Rotation paths and how fast each direction turns (degrees a step)
Each turn is a multiple of 5 degrees from 10 to 175, or 0.
Each row of a path follows its step; steps can be skipped.
Rotation 1:
step 5: [-36  14  12   3 -28  10  22  22 -18  -3  -3  16   3  13  -6  -1   1  43
   7 -21  -8   2  31 -17 -12 -22  -9 -26  17 -20  -7  11  16   6   1  22
 -27   6   6  10 -17  20 -14 -18 -13  14   7  -9   9   4  15 -16 -36  11
 -11  24  20 -12  -9]
step 7: [ 38  12 -24 -28 -15  14  24   6  -9  12   6 -13  18  11   5 -21 -12 -14
  -8   1 -17 -12   6 -11  22   2 -16 -20  -6  36  -8  -1  10 -26  17 -12
  15 -27 -18 -15  28   8  -4  -7  12 -12  33 -25   7  19   6  -7 -19  22
   7  22  12 -24   2]
step 9: [ 10  -9   2 -13  -9  -6 -17  14 -10   3  17 -37  -7  -5  12   7  -8  27
   4   9  19  19  -1  18 -14   8  -7  55  12 -16  14  18  -4  -2   6 -20
  28 -30  16 -22   6  -5  37   5  11  -1  21 -36 -10  -9  12   4   4  -5
  -2 -31   6  -3   7]
step 15: [ -8  12 -23 -15  20  12  -4  30  19   3  -3 -20 -15   0 -19  -9 -16  11
  -7  18 -25  11   0   1 -11  19  15  21 -17  -6 -15 -18 -14   9  25 -17
 -11 -20  21 -34  10  21  13   5  -7  23   5   5  11   7  41   4  12  24
  -1 -11  15  14 -36]
step 16: [-13  20 -14   7 -12  23   1  -4  20  12 -16  -1  15  14 -30 -19 -11   3
   4  34   2 -20  18  27 -12 -16  30 -12  14  18   2  16   1   4  12  14
 -19   8 -14 -11  13  33  -2 -20 -27 -34  -5   3  -1  24  15  -7 -10  28
  12  32   5  -9  -5]
step 19: [  7  18  28 -31  10 -28  -4 -22   0  10  16 -24  18  42 -14  -7 -12 -13
   2  14   6  -1  33  -1   8 -36  10  -7  24  22  19 -18 -15 -26  -5   3
   0 -19   6   2  -9   2 -14  -3  -7 -18  -4  -8   4  -4 -27  -8 -16  16
   5  24   3   6  28]
step 22: [ 21 -17  23 -40 -35   1   7  27  11 -14   1   5  16   2  -2 -16 -15  12
  17  -8  -2 -11  -4 -11  12 -20 -10 -28   5  14  19  27  27 -20   2  25
  -2  13  -7 -11  12  16 -11  -8 -27 -11  -9 -23 -17  -3 -29 -11 -29  12
  -8  25  -7   6 -16]
step 23: [  7 -15 -15   2 -36 -23  16  33 -27  -6   5 -13   3 -20  -3   9   5 -11
   4 -13   2  -7 -32 -33 -11   6 -23 -10  -6 -15  -3  -3  15  -5  -1  -7
 -11   3  27  -3   8   2  10 -13   9  17 -15  -2  10 -26  16  -5   6   7
 -51  31  34  10  -6]
step 25: [  6   9  16 -21 -41   4 -12   3   5  -3  36 -20  18   5   3  -3   1 -22
  15 -11  -9 -23  50 -27  -8   7  19  10  17 -19   4   5  27  10   2   4
   2  -4 -16  -8  -6  35 -11 -21  -8  -1  19   0  -9  17  10  20 -19   4
   3   5   9 -20  22]
[  2   4  -1   5  -2  -5  -4   5   4  -3   2  -5  -5  -1  -4   5   1  -1
   2  -5  -3  -7   4   6  -3   4  -8  -7  -1  -6  -7   0  -8  -3   7  13
  -4   5  -1   8   8  -4  -6  -2   0  -5   6  -1   4 -10  -4  -2   1   3
   0   1   5  -5   7] => 120
[ -5   2   4  -3  -7   1   2   7  -7  -6  -1   7   0   5  -1   4   5  -5
   3   0   3 -10  -2 -10  -3  -1 -11   1  -1  -1   8   0   2   0  -1  -4
   4  -7  -4   4   7  -4   1   1   1   5   7  -8  -3   0   3   2 -12  -6
   2   2   2  -1   3] => 20
[ -4  -5   4   1  -3  -1   3  -3  -7  -7   3  -2  -5   7  -6  -5   4   0
   5   1   2   5   5   2   2  -9   7  -6   8   2  -2   0   2  -1  -3  -1
  -1  10  -8   8   4   3 -10   0  -1  -4   0  -8   0   0   6  -1   0   3
   7  -7  -3  10  -3] => 130
[-3  1  9  7 -3  2  8 -7  5  5 -3 -1 -2  4  8 -9 -3 -3  5 -2  3 -6 -7 -1
 -6  5  0 -3 -2  9 -2  8 -2 -5  0  7 -2  7  0 -7  7 -6 -2  2 -4  4  4  4
 -5  2  7 -1 -3  2 -4 -3 -2 -4 -9] => 70
[  7  -3  -2   2  10  -9  -1   3  -5   1   0   0  -2   3   6  -6  -8  -4
   1  -6   5 -11   6  -3   2  -2  -2  -5   2   0   6  -6  -1   1  -6  -2
   1  -3   1   4  -3   8  -1   5  -4   1   9   3   4   5   3   1   8   3
   1  -8  -2  -9   0] => 60
[ -3  -4   7  -3  -1  -1  -6  -5  -1  -2   0  -1  -9  -3  -1   0  -1 -15
   5   7   4   6   0  -4  -3   6   3   2  -3  -1   1 -13  -4  -1  -3   3
   2  -1   3  -2   0   2  -9  -1   0   0  -2   4   8   4   2   7  -2   1
 -12   4   6   3   6] => 170
[  3   4   8   0  -1   1   5  -3  -5   0  -9   4   0   4   0   3  -4   0
  -2   2  -6   4   6  -1  -3  -2   8  -4  -2   3  -1  -5  -3  -6  -1   7
   0  -7   2   4  -2   4   9   1   4  -4   3  -9   8  -3  -4 -14   0  -9
  -8   1   0  -2  -9] => 25
Rotation 2:
step 1: [-20 -20 -19  21  -4  -6   9 -21  10 -14  34  17  20 -17  10 -26  -7  -1
  19   0 -15  25 -10  10 -11 -33  -1  -5  16   0 -10  -3   1  37 -36  24
   8 -18  26  -8 -26  -9   2   8 -17  24   0  24 -29  -6  29  -1   8  33
  10  28  -6 -12 -27]
step 2: [ 12  21  12   7   5 -51 -12 -28 -23  34  -8  -1  17   2   3  33  -4  26
 -26   5  -3  23 -15 -16   7 -17 -23  -7   4  26  14   1   6   7 -21  15
 -22   5   5  -8  18 -40 -18  10 -15   4  -3  -2   0  -6 -10  13  -2  20
 -43  -3   0 -26  27]
step 3: [ -3 -15  -7  10 -22  32  14 -27  24   0  10 -14  14 -12   4  47   9  -3
 -10  10 -26  12 -26 -16  -4 -22 -15  29  25 -11 -10   1  14 -34 -13  11
  -1   0  -3  13 -23   3  20 -23   0  -6  23  -8 -13  10  14  -2  22  27
  29  -1  41 -17  28]
step 9: [  2  22   2  -8   5   5 -17   5  20   1   1  26  12   7   6   0 -23  17
  -4  21  23   6  -2 -28  -7 -11 -16  -3  -8  33  29   6  30  40  26  17
  13  -2   9   1  -8 -32  13  11 -55  17  14  32   4   8  20  -8   4  25
   1 -25  12 -27  -3]
step 11: [  6 -12  19   2  14  32 -11  -7 -34   2  21 -22  21 -15 -18   2   6  11
  15  26   2  -6 -33 -19 -28 -16   3   4  -3  20  12 -33 -31   9  -2  17
 -32  -9  20  22 -22   7  -6   7  -5  30  10  -7 -19  10  28  12  -8  48
  -6  11   0 -16  18]
step 15: [-31  -6   2   5 -19  -8 -44 -30 -27  23   0  18   4 -15 -17  -5  -3  17
  15 -19   8  -1  -1  -7   3 -12  -9  -6  36   6  -1 -16 -28 -22  12   4
 -32  18 -20 -46   8 -14  21  23  12   1  19  12 -32  -1  19  -4  -9 -21
  21 -21  12  -4  -6]
step 17: [-26   4  -1   3  22 -24  -8  13 -31 -28  -1  30  24 -25  37 -12 -11  25
 -21  -4 -16   6 -18 -13  12  -8 -24 -21  26   1   5  -6  17   6 -49  -4
   7  16   7   0  -8  -7  22   0 -12  -8  -7 -10  -6  -9  35 -27   5   4
  -9 -34   4 -30 -12]
step 18: [  5  27   6 -15 -27  23   1 -33   2   6 -20   5  -3 -23 -12  32  17  39
  17  21 -13   8 -38 -25  11 -44  13   0  10  20  -3   2  -7   8   2   4
 -12  21  21   6 -14 -39  -1   5  -7 -21  12  -4  -8  13  11  14  23   5
  -5  14 -32   8  -7]
step 23: [  4  10 -13  36  -8 -16 -28 -10  -4  28  25 -12  27 -19 -20  14  -3   5
  15  24  12  11 -14  -6   5  -7  -1   1   9  14 -12  39 -12  -8  -6  -9
   8 -14  -5 -28  15 -19  -5  29 -10 -31  11 -13 -23  -5 -13 -34  25   9
   9  50  13 -31 -12]
[  3  13   5  -2  -4  -2   3  -4 -11   2   1  -6  -4   3   1  -4  -1   0
   5  -5   0   6  -2  -2  -2  -4   1  -1   4   1  -3   3   0  -7   1   0
  -4   2  -7  -8   6 -13  -2  -2   4  -6  -2   5  10  -3  -1   3   1  -5
  -2  11  -4   6   4] => 135
[-5  5  4  5  1  7 -1 -3  4 -7 -2 -4  7 -2  1  5  3 10  3  2 -4  0  2  9
  5  3  8  1  1  6  9 -4  5  3  2 -5 -3  0 -2  3  4  1  0 12  1  7  5  4
 -4 -4  1  3 -8 -5 -5  9 -3  2  4] => 155
[  6   0   2  -1   5  -4   2  -1   4  -1   5   0   9  -7   4   6   7   6
  -2   5  -2   4  -4   5  -1  -6  -2   7   8  -3  -3   2  -1   1  -1  -4
  11  10  -3   2   3  -4  -4   4  -6   0  -3 -13   7  -1  -9   2   7   0
   0  -1  -3  -1   0] => 70
[ -6   0   3  -5  -1  -6   0  -3  -4  -8   6   5  -6   0  -7  -2   1   2
   5  -1 -13 -13  -5   8  -1   4  -6   1   4   2   0   1   1   2  -6   3
   3  -5   1  -2  11   0   2  -3   4   3   1  -2   2  -8   1   7   2   0
   5  -4   8  -1  -3] => 160
[  4   4   5   2   8  11   4   0  -7  -3  13   0  -2  -5  -6   1  -2  -1
  -7  -5  -7  -1   0  -3  -6  -3  -2   6  -3  -4  -1   4   1  -2   4  -6
   3   0   3   0  -4   3   7  -1  -2  -2  -5   4  -1  -2   1  -6  -6  -6
  -9  -2   4 -11   5] => 130
[ -6  -3  -6   1   3  -1 -12   1  -7   4  -5   6  -7   2   2   6  13   0
  -5  -1  -5   2   2   0   0  -4   0  -5  -4  -5   0   7   4   4   2   0
  -4   0   1  -8   3  -4  -3   8   6  -3   6  -1   2  -6  -7  -7   0  -3
  -4  -8  -4  -4   3] => 140
[  0  -4  10  10  -7  -5  -3   0   4   5   4   5  -1  -2   3   0  -2   8
   2  -6  -8   3   4   1  -4  -1   4  -3   0  -8   1  -1   0  -6  -9   8
   1   7   5  -1  -6   0 -10  -6  -4  -4   6   1  -2   2   4   7  -3  -8
  -3  -4   0   1   4] => 25
[-1 -2  5 -4 -3  4 -4 -4 -4  4  2  6 -1  2 -4  4 -6 11 -6 -3  3 -2  8 -2
 -4  2 -1 -3 -3 11 -2 -3  0 -5  8  1  7 -4 10  3  3  5 -3  3  3 -1  2 -1
  9  1 -1  4 11  6 -1  3 -9 -4  2] => 160
